The rows of M fall into a few groups, which share some directions, and each row is roughly a mix of its group's hidden directions.
M (91 x 10):
333  -256  -98  219  151  70  -52  12  -240  -185
147  -311  -394  -24  82  -74  -71  -8  121  -226
119  220  -71  -105  -33  -155  -186  -435  43  -165
54  -421  -64  6  90  40  -145  264  249  100
49  125  65  -12  -79  -181  363  -291  -136  -245
-25  28  -266  17  171  68  -395  -126  62  273
70  57  114  124  340  -165  250  18  -153  -302
129  180  -139  -322  351  86  115  97  -70  163
-221  20  -36  -128  -278  -293  205  -269  -113  6
-129  182  130  -234  409  -49  224  65  -94  -49
286  14  292  -74  70  -173  115  -292  -158  -161
137  -66  325  -4  -59  -38  53  -96  -408  212
-82  70  109  -309  78  72  393  -62  -17  -261
480  -105  108  146  202  -60  -98  -153  72  -4
79  161  -347  36  284  120  -151  -212  -167  113
235  53  -251  -98  148  -248  233  -111  -224  162
161  -97  -4  453  -9  -317  57  12  -69  -87
339  -85  8  96  -138  -18  -330  -220  -148  164
215  -70  119  202  -209  -343  99  -223  86  150
457  12  54  139  209  219  71  65  50  -151
-26  -379  34  182  -109  109  -12  386  25  -65
-125  -174  108  -86  -320  -252  162  272  -61  148
266  -46  -25  -2  336  188  -308  -82  83  -164
17  -54  44  134  -389  -255  -72  -322  66  67
-509  -44  216  -147  8  -80  -52  -134  -16  -19
106  244  308  252  -104  -77  -122  -106  -185  225
463  -99  -22  -7  -59  221  -15  126  -252  14
-169  32  -25  -409  -26  -148  -52  92  114  336
-36  -277  -289  -204  27  17  69  365  103  66
-42  184  -5  114  64  -432  98  -109  246  -187
-62  217  373  -45  -222  16  213  202  -95  -140
62  90  8  171  356  -186  213  101  312  30
-81  -124  146  -83  -41  -216  37  -331  -363  126
-141  -28  85  116  175  -206  385  -11  -34  -304
19  -39  345  157  -300  71  282  -146  -32  -118
-200  -283  -186  -176  -60  -89  260  273  130  30
137  -155  204  -1  102  -169  287  193  -194  275
-212  260  293  -272  -3  41  38  -28  -122  256
-129  6  -107  52  -4  96  298  -257  -216  -340
87  -165  -133  207  -244  -82  153  302  12  284
-318  163  136  -318  -177  30  88  219  -92  117
-191  210  -175  70  -8  64  -385  -286  -7  84
132  -2  95  218  -229  -252  309  -43  -214  -154
55  -41  -208  30  316  -21  65  401  72  194
-100  121  185  -105  -243  -265  118  -361  -112  -17
188  92  -355  103  255  55  64  -127  -295  34
-296  -112  30  -241  -33  88  279  -227  47  -240
-173  374  1  -189  66  107  -256  -215  54  144
-137  -142  -176  -5  313  -293  96  78  -295  -30
-90  30  -221  -52  3  -153  157  -478  -111  -89
373  -145  183  -241  -59  4  203  215  118  -4
-192  232  5  -161  -147  -114  -262  2  5  370
-218  -92  147  -134  198  38  -363  -261  33  -140
-59  281  148  -28  186  385  -187  -33  118  -139
-23  -75  332  -265  -107  -17  220  -275  -185  6
-441  -10  -17  -126  -11  219  -260  -37  23  -169
-272  -150  -25  12  -236  30  298  92  -249  -208
-106  -22  229  -3  118  -267  376  162  -198  21
234  -324  216  -10  173  -91  -247  -98  -138  150
-148  -61  -428  66  124  132  -257  -110  67  -167
299  131  55  -346  8  53  -149  190  172  193
-45  -90  79  -47  130  251  283  -28  19  -421
11  241  -77  118  93  163  -41  -162  306  -349
105  23  -64  -400  -131  91  -228  48  176  266
-281  77  287  -126  -220  108  -158  252  145  63
276  145  167  36  252  -319  15  157  -176  94
180  -123  -8  -217  29  -160  222  -104  257  -331
-321  -7  -82  155  140  63  -189  -1  385  -124
184  42  171  434  -160  -160  96  191  60  59
110  -341  -356  215  -123  -119  -143  43  58  -5
42  -390  -70  34  -98  -170  356  92  -69  -136
98  115  94  391  -258  -175  -236  -54  -88  93
312  -368  184  70  -26  91  -182  22  -174  115
-302  288  88  146  -24  -91  200  90  291  -110
144  -222  -155  98  -101  -237  85  293  -190  241
-304  215  -13  -233  200  136  -130  -132  12  -266
-244  71  37  282  -205  1  142  -82  348  -145
23  -141  278  41  471  -100  84  81  90  63
90  188  -105  -282  371  124  -111  -125  148  141
-21  -271  -1  -51  224  -194  272  72  -327  -80
259  -3  325  91  87  -63  399  3  -70  0
-68  -2  239  188  -125  -305  273  -238  -13  -143
-253  -116  -400  160  -70  -195  -89  -5  203  -39
-127  -255  269  246  -41  -25  262  211  90  138
65  -39  -152  203  -198  -332  -178  -68  -100  303
-83  189  -11  321  -105  -239  -260  -159  -62  215
9  200  -247  32  233  -62  -219  -157  316  -155
219  -268  -175  200  -131  35  -333  70  99  148
-32  298  -471  -37  -135  -7  -82  37  128  -37
-319  -213  -290  -209  -101  -131  125  -164  -92  63
122  357  100  284  152  -275  -110  -63  69  -64
Here is one row of each group, with its name. Which group are the others in?
-120  175  93  -255  -70  290  5  -114  -234  -286 -> R
-115  201  -221  -223  245  182  133  -252  -148  -96 -> X
-92  -66  151  302  -265  -244  49  -15  -163  267 -> B

485  183  -228  82  100  -25  114  60  54  -4 -> R
-229  161  46  137  123  -241  236  -135  140  -302 -> B
-286  384  74  -100  -28  26  -163  23  76  279 -> B
118  153  44  126  198  235  104  -250  -16  -366 -> X
-279  55  -122  -3  52  343  121  48  220  -276 -> B
389  -38  -52  -105  -245  62  -41  -33  -344  69 -> R
17  265  -8  254  -219  22  -219  -89  342  11 -> B
16  56  111  250  67  384  -239  227  14  -134 -> X
445  108  131  59  82  -154  98  -281  21  -82 -> R
